In the rows, zero is written as 128.
Each path below is one point turned by a fixed rotation once a step. After each direction that follows a path, write how fast that rotation turns it, in degrees per step (0 if it stays still).
Each turn is a multiple of 5 degrees from 10 to 175, or 0.
Each row of a path follows its step; steps can be skipped.
Rotation 1:
step 0: [136 130 132 129 128 136 119 118 122 136 125 127 129 123 138 128 132 124
 115 113 138 132 127 119 130 133 127 120 129 129 113 125 120 129 122 133
 114 136 128 130 122 130 125 137 124 121 122 130 119 124 125 122 127 119
 120 125 127]
step 1: [128 119 139 137 127 126 129 131 116 133 122 126 130 138 130 139 120 133
 125 130 142 130 135 131 139 131 130 129 128 115 127 135 122 134 124 134
 138 128 132 126 130 118 118 126 120 129 133 124 115 125 123 122 118 131
 127 120 124]
step 2: [137 127 131 127 122 112 130 116 129 133 123 125 134 123 123 133 137 136
 116 137 125 133 134 134 133 135 127 127 114 125 125 120 115 136 131 114
 125 132 117 123 127 130 125 130 129 125 139 135 121 128 126 125 129 130
 123 131 123]
step 3: [121 131 133 134 116 134 137 131 123 126 128 135 137 128 127 120 124 135
 131 127 122 126 123 133 137 138 133 113 128 128 120 119 121 132 112 137
 121 133 124 121 129 127 129 123 124 123 123 138 114 134 119 134 128 127
 131 129 123]
step 4: [129 130 130 140 142 128 113 120 130 137 128 132 142 136 135 135 126 135
 136 134 130 129 128 130 137 124 127 120 123 118 126 132 120 124 139 130
 123 138 126 118 124 124 134 127 136 129 122 130 121 129 123 140 124 133
 127 128 124]
step 5: [132 120 134 136 121 124 127 116 124 134 122 136 139 130 116 115 133 132
 120 128 141 126 136 115 123 126 137 118 128 124 139 132 122 126 128 133
 116 129 123 129 125 135 122 131 129 130 131 125 126 132 123 129 133 120
 134 128 120]
step 6: [135 118 133 136 133 116 122 126 134 124 122 129 138 124 129 130 122 147
 124 123 129 124 135 132 135 131 123 117 141 133 121 136 123 135 116 131
 136 121 127 130 138 133 125 129 130 128 124 125 123 138 121 133 132 128
 126 121 135]
step 7: [138 128 129 133 138 118 125 119 128 138 129 125 121 132 135 123 128 131
 118 126 118 127 129 119 129 133 125 130 129 127 123 128 127 128 129 130
 126 136 118 126 125 129 124 133 112 127 138 136 128 144 118 142 118 133
 137 126 120]
step 8: [129 133 129 135 129 132 129 124 124 127 114 123 128 128 130 130 129 125
 117 125 137 135 128 133 125 132 125 121 131 128 125 128 133 134 123 141
 115 123 121 131 113 123 126 128 141 123 124 133 119 146 117 124 122 127
 123 119 122]
step 9: [120 114 132 137 136 130 123 123 126 129 121 127 127 128 127 138 127 129
 124 134 138 140 130 127 137 133 129 126 117 126 126 139 122 115 116 119
 132 120 123 128 133 119 121 128 121 134 123 131 123 139 124 135 128 133
 122 135 120]
Directions:
[130 127 129 129 126 128 131 128 126 128 126 124 126 127 129 128 128 128
 128 124 125 129 131 126 130 128 126 127 125 127 129 129 129 131 130 128
 130 130 127 129 129 125 130 127 128 130 129 131 128 131 127 126 128 128
 126 127 129]
60
Rotation 2:
step 0: [130 126 136 131 115 125 124 129 123 132 125 138 121 123 128 132 117 109
 124 120 128 139 128 124 114 128 130 135 130 124 120 128 117 127 125 129
 134 128 119 128 132 128 139 127 129 120 131 128 119 131 120 136 130 136
 134 115 130]
step 1: [118 114 127 138 127 130 134 121 133 135 132 133 129 126 124 129 122 128
 123 130 120 136 125 128 131 133 131 124 121 140 126 134 131 131 114 130
 139 135 126 125 128 115 117 128 106 131 130 138 125 135 129 132 130 131
 127 130 127]
step 2: [126 122 116 127 110 122 139 134 125 138 132 127 119 128 133 127 136 115
 121 127 135 131 126 133 122 127 128 117 121 127 124 125 128 113 135 133
 128 122 135 126 124 134 128 120 124 120 123 126 132 131 132 138 131 129
 134 133 116]
step 3: [118 116 131 120 132 133 122 129 129 122 127 144 129 120 124 123 130 130
 126 121 122 142 130 138 121 139 124 127 130 128 136 126 131 116 118 127
 143 123 133 132 132 130 131 130 133 137 123 133 132 124 133 139 121 132
 136 129 131]
step 4: [129 133 135 126 124 131 138 117 142 139 128 126 114 139 126 122 129 119
 127 123 123 137 125 126 135 132 129 123 113 133 126 132 122 124 123 130
 127 128 139 128 131 133 125 126 132 123 135 125 118 123 131 127 110 136
 126 127 131]
step 5: [124 135 136 137 108 121 126 132 127 131 128 123 137 137 125 125 120 134
 129 129 126 141 129 148 123 126 131 129 127 126 127 124 128 127 124 120
 132 122 125 127 133 137 122 136 122 129 126 128 126 135 126 137 124 130
 144 117 125]
step 6: [118 124 132 126 115 151 118 126 127 133 121 128 118 128 133 132 122 115
 126 125 123 127 131 128 125 130 130 129 121 121 130 141 119 122 114 121
 130 131 125 120 128 125 127 125 125 131 131 130 129 143 127 131 129 127
 124 136 127]
step 7: [112 118 124 124 119 128 127 127 142 128 132 118 138 131 127 123 133 132
 125 122 126 130 128 129 134 126 134 131 117 145 131 122 133 115 135 124
 128 137 134 125 119 125 129 122 120 122 116 126 124 133 126 131 127 129
 140 131 129]
step 8: [128 114 125 129 115 121 116 134 127 130 120 126 126 128 132 133 126 118
 124 126 130 133 135 133 125 124 137 125 128 125 135 132 121 127 132 134
 133 124 130 134 127 139 141 123 143 131 126 140 128 130 143 130 117 140
 128 126 128]
step 9: [121 127 138 128 121 139 127 120 133 115 121 129 121 131 125 120 132 131
 130 116 117 134 137 131 136 132 125 121 126 141 126 131 131 142 126 134
 141 129 132 120 127 122 118 131 132 132 118 133 124 125 130 132 125 139
 126 122 122]
Directions:
[130 132 131 128 128 126 126 126 129 126 128 126 129 130 129 127 128 127
 129 129 127 129 128 127 126 128 126 129 126 126 129 126 127 129 125 126
 131 129 129 125 128 132 130 130 126 129 130 125 129 125 125 130 126 127
 126 130 127]
60
[128 126 128 128 129 129 124 127 129 128 129 130 125 128 128 131 127 128
 125 130 128 128 132 132 130 131 128 127 127 128 128 129 128 131 127 129
 128 129 126 126 128 126 126 126 127 129 130 125 127 126 129 128 127 129
 126 132 132]
140
Rotation 3:
step 0: [125 135 129 123 137 131 127 129 130 119 128 128 138 124 127 122 118 119
 116 132 126 133 123 135 128 126 118 122 128 128 125 132 128 138 130 141
 131 122 108 122 127 120 118 136 119 127 122 129 141 135 133 123 127 138
 137 131 125]
step 1: [117 125 128 129 124 130 124 132 147 133 123 130 124 124 122 126 133 123
 124 118 127 135 123 128 120 131 124 120 134 133 135 131 135 137 128 136
 118 129 137 143 116 129 132 134 117 112 126 119 134 125 132 131 124 126
 130 131 120]
step 2: [132 125 126 131 127 125 137 130 138 132 121 131 130 126 116 130 143 138
 123 147 127 129 133 126 133 123 123 117 126 127 122 131 129 128 125 114
 117 129 133 126 124 131 121 128 119 137 123 114 122 132 132 137 130 122
 120 119 124]
step 3: [120 135 131 129 137 131 127 127 131 121 129 127 128 141 119 125 116 124
 117 141 130 120 127 120 128 121 130 128 121 133 117 120 118 127 137 124
 119 134 128 131 136 124 112 123 122 128 125 134 135 126 130 126 138 129
 140 119 134]
step 4: [119 130 122 125 124 130 126 117 129 133 146 124 118 127 125 134 126 130
 121 119 123 129 122 118 131 133 122 132 126 128 131 135 129 129 125 137
 123 129 144 140 127 129 116 122 130 117 136 135 128 123 124 116 127 115
 125 122 127]
step 5: [135 138 134 121 129 124 135 127 122 131 144 119 129 133 124 128 141 140
 128 135 131 132 135 133 136 128 123 129 127 122 139 130 125 123 126 123
 132 123 130 130 130 132 123 131 135 125 146 120 127 138 135 134 131 131
 123 121 113]
step 6: [128 140 137 126 134 131 121 128 128 123 120 133 126 136 128 139 125 121
 122 130 137 110 136 134 130 121 127 134 135 127 131 114 126 124 136 126
 130 123 128 136 133 130 131 122 134 125 144 121 136 129 118 137 126 136
 133 132 133]
step 7: [126 122 124 128 120 130 116 122 132 127 123 126 132 127 138 140 127 120
 132 125 136 125 123 140 136 140 117 128 136 120 123 135 132 127 113 125
 131 123 132 130 127 125 124 117 128 125 133 136 122 130 115 125 123 116
 134 123 138]
step 8: [140 127 129 115 128 127 121 139 132 131 129 111 134 131 138 131 130 120
 120 127 135 138 131 126 124 134 118 130 126 129 128 142 119 123 125 120
 136 131 117 121 134 129 131 141 130 126 127 129 121 140 135 130 131 125
 133 126 121]
step 9: [124 123 139 130 129 126 121 132 125 129 122 132 123 126 118 130 121 112
 111 117 124 123 134 127 120 119 117 127 135 132 119 132 135 130 136 128
 134 137 124 125 128 123 130 132 134 127 131 124 133 131 128 138 124 131
 117 143 122]
Directions:
[129 127 127 129 127 126 128 127 126 125 129 124 131 129 129 126 130 131
 127 128 128 130 125 131 132 128 125 129 128 126 127 126 130 129 128 126
 125 126 125 127 127 129 126 127 128 131 127 126 126 128 129 128 129 126
 126 128 127]
135
